q_24: [ 77 131 228 144  84  91 139 108 143 137  91 109 132 116  68 135 111 156
 141  52 152 118 165 200 109 145 143 164  88 125 143 176 156 153  96 143
 109 129 121 182 159  93 107  96  81  79  68 142]
q_973: [159 129  67 121 145 146 122 126 119 121 144 127 121 147 165 121 136 110
 116 177 111 135  99  88 138 124 132 114 150 119 113 108 102 111 141 171
 140 129 130  83 105 140 128 150 150 167 157 109]
q_553: [ 94 121 204 148 103 109 122 137 148 128 183 140 121  89 126 144 137 109
 160  56 129  90 180 191  87 119 113 151 120 162 181 172 200 156  72  84
 140 109 137 151 158 131 178  83  90 105  55 163]
q_578: [ 98 130 188 141  98 106 130 113 137 129 128 129 124 122 105 132 122 132
 137 130 132 110 137 170 112 130 140 156 102 127 148 156 158 141  98 104
 122 122 126 146 143 109 130 109  94 113  83 133]
howmany q_24: [143] -> 4
howmany q_578: [131] -> 0
howmany q_24: [109] -> 3
howmany q_578: [113] -> 2
howmany q_578: [98] -> 3
howmany q_973: [120] -> 0

q_973: [195 131 116 123 112 122 129 131 162 171 129 148 126 173 120 154 115 185
 121 111 116 152 119 128 121 133 158 140]
q_938: [122 133 128 131 118 122 122 120 136 147  96 122 125 160 127 135 115 185
 114 116 183 153 178 127 144 128 159 166]
q_334: [185 133 128 131 118 122 122 120 136 147  96 118 125 160 127 135 121 178
 123 118 172 125 159 129 144 118 132 147]
howmany q_973: [123] -> 1
howmany q_334: [118] -> 4

q_24: [ 13  27 142  47 115 246  42  76  26  84 128  47 201  36  67  48  12 123
  39  57 145 141 168 134  89 154 229  80  71  30 106  38  51 195 199 103
 196  72]
q_700: [ 50 156  17  25 117 243  95  76 142 145  21 230 106 163 107 181  64 114
 202 163 134  97 233  33 245 237  80  66  51 123  76  58 130 117  76 185
  26 164]
q_389: [ 53 220 226  91  34 124 230  41 210  97 225 109 174  65  19 140 220 231
  45 239 162  43  98 223 105 133  86 161  38 225 113  79  86  11 175 138
 153  70]
q_485: [225 174  35 140 182 162 237  29  92 223 157  24 184  17 178 121  57 100
 146  91  26 201  67  92 221  94 150 115  75  10  48 201  25  79  98 215
 115  19]
q_334: [ 28  21 215 105 161 204 204 125 148  81  32  95  85  38  10 187 152 220
 101 138 238 224  48 242 206 128 211  88 100  17 153 221  36 239 201 176
  36 162]
q_790: [195  71 168 243 179 171  22 155 136 148  43 237 227  66 185  93  90 131
  29  55 243 153 148 135 214 191 117 116  89  18 131  72  63 168 172  54
  98 143]
q_727: [165  25  65 110 196 165  42 164 212  43 206 121 190  57 212  98  69  20
 150 141 141 133 124 204 160  19  57 104 169  98 131 238  18 184 222  87
  45  35]
q_553: [ 28  21 215 105 161 204 204 125 148  81  32  95  85  38  10 187 152 220
 101 138 238 224  48 242 206 128 211  88 100  17 153 221  36 239 201 176
  19  65]
q_973: [ 53 220 226  91  34 124 230  41 210  97 225 109 174  65  19 140 220 231
  45 239 162  43  98 223 105 133  77 161  38 205 113  79  86  11  69  65
  45 181]
howmany q_389: [161] -> 1
howmany q_24: [103] -> 1
howmany q_700: [76] -> 3

q_700: [37 91  5 45]
q_973: [129  88  42  45]
q_578: [121 122 121  38]
q_334: [130  95   7  47]
q_938: [43 43 10 43]
howmany q_578: [120] -> 0
howmany q_334: [129] -> 0
howmany q_973: [88] -> 1
howmany q_578: [38] -> 1
howmany q_938: [43] -> 3

q_389: [ 26 173 111 215 202 173  85]
q_578: [ 25 224 172 181 140 206  57]
q_790: [155 188 188 193 139 139 139]
q_727: [154 206 185 185 154 165 154]
q_973: [ 27 141 137  77 198 150  77]
q_241: [ 38 159 163 197 193 171 127]
q_553: [ 21 183 129 232 200 176 101]
q_938: [ 24 233 156 222 158 193  83]
howmany q_973: [199] -> 0
howmany q_389: [214] -> 0
howmany q_790: [139] -> 3
howmany q_727: [155] -> 0
howmany q_553: [101] -> 1

q_241: [152  60  64  64]
q_727: [145 145 151  61]
q_938: [151 151 152  60]
q_973: [ 62  62 117  62]
q_553: [109 155 128  30]
howmany q_973: [62] -> 3
howmany q_553: [30] -> 1
howmany q_727: [61] -> 1
howmany q_938: [151] -> 2
howmany q_553: [109] -> 1
howmany q_241: [152] -> 1
howmany q_938: [150] -> 0

q_553: [ 77 160  19  97]
q_790: [ 77 160  77 122]
q_700: [ 77  77  77 111]
howmany q_700: [78] -> 0
howmany q_790: [77] -> 2

q_727: [ 73 120 244 116]
q_973: [103 184 184 184]
q_241: [ 74 120 247 104]
q_334: [ 75 113 239 117]
q_553: [ 75 125 249 111]
q_790: [ 73 123  73 122]
q_578: [101 115 184  85]
howmany q_790: [123] -> 1
howmany q_973: [102] -> 0

q_24: [198 164  29  68  55 126 114  68 122 164 141   7 164  68  68  68]
q_578: [180 135 134 157 109 111  77 159 115 109 136 117 110  94 119 106]
q_700: [142 116 162 171 201 109 117 170  67 185 134 133  69  47 154 165]
q_727: [149 132 121 150 124 120 124 142 116 124 129 112 116  93 123 116]
howmany q_24: [68] -> 5
howmany q_24: [67] -> 0
howmany q_727: [116] -> 3

q_938: [ 84  83 106 115 115 106  82  83 202]
q_700: [ 88 169 116  66 124 231  78  63 105]
q_553: [ 82  81 106 115 186  18  15 170 202]
howmany q_938: [115] -> 2
howmany q_938: [83] -> 2
howmany q_938: [82] -> 1
howmany q_553: [81] -> 1

q_485: [112 109 136 159 166  91 121 166 125 114 166 180 122 108 166 166 177 124
 149 108 127 150  59]
q_334: [112 108 134 162  35  91 121 163 127 113 123 182 122 125 185 119 171 125
 141 108 137 148  59]
q_938: [112 109 134 160  35  91 121 166 125 115 123 182 122 126 184 120 171 124
 153 109 134 151  59]
q_24: [115 114 135 153  68 105 121 153 127 121 123 167 122 124 168 125 161 125
 133 114 138 142  84]
q_241: [118 117 135 148  85 113 122 151 124 125 122 159 122 124 161 128 154 124
 141 117 133 144  97]
q_790: [116 114 133 153  68 106 122 155 126 121 123 168 122 124 170 125 156 124
 141 114 141 145  84]
q_578: [110 105 137 164  18  84 121 170 126 109 123 187 122 126 189 117 185 125
 149 105 123 151  46]
q_973: [126 129 135 132 152 167 123 133 122 139 122 129 122 122 129 138 130 122
 130 129 135 135 148]
howmany q_485: [166] -> 5
howmany q_334: [119] -> 1

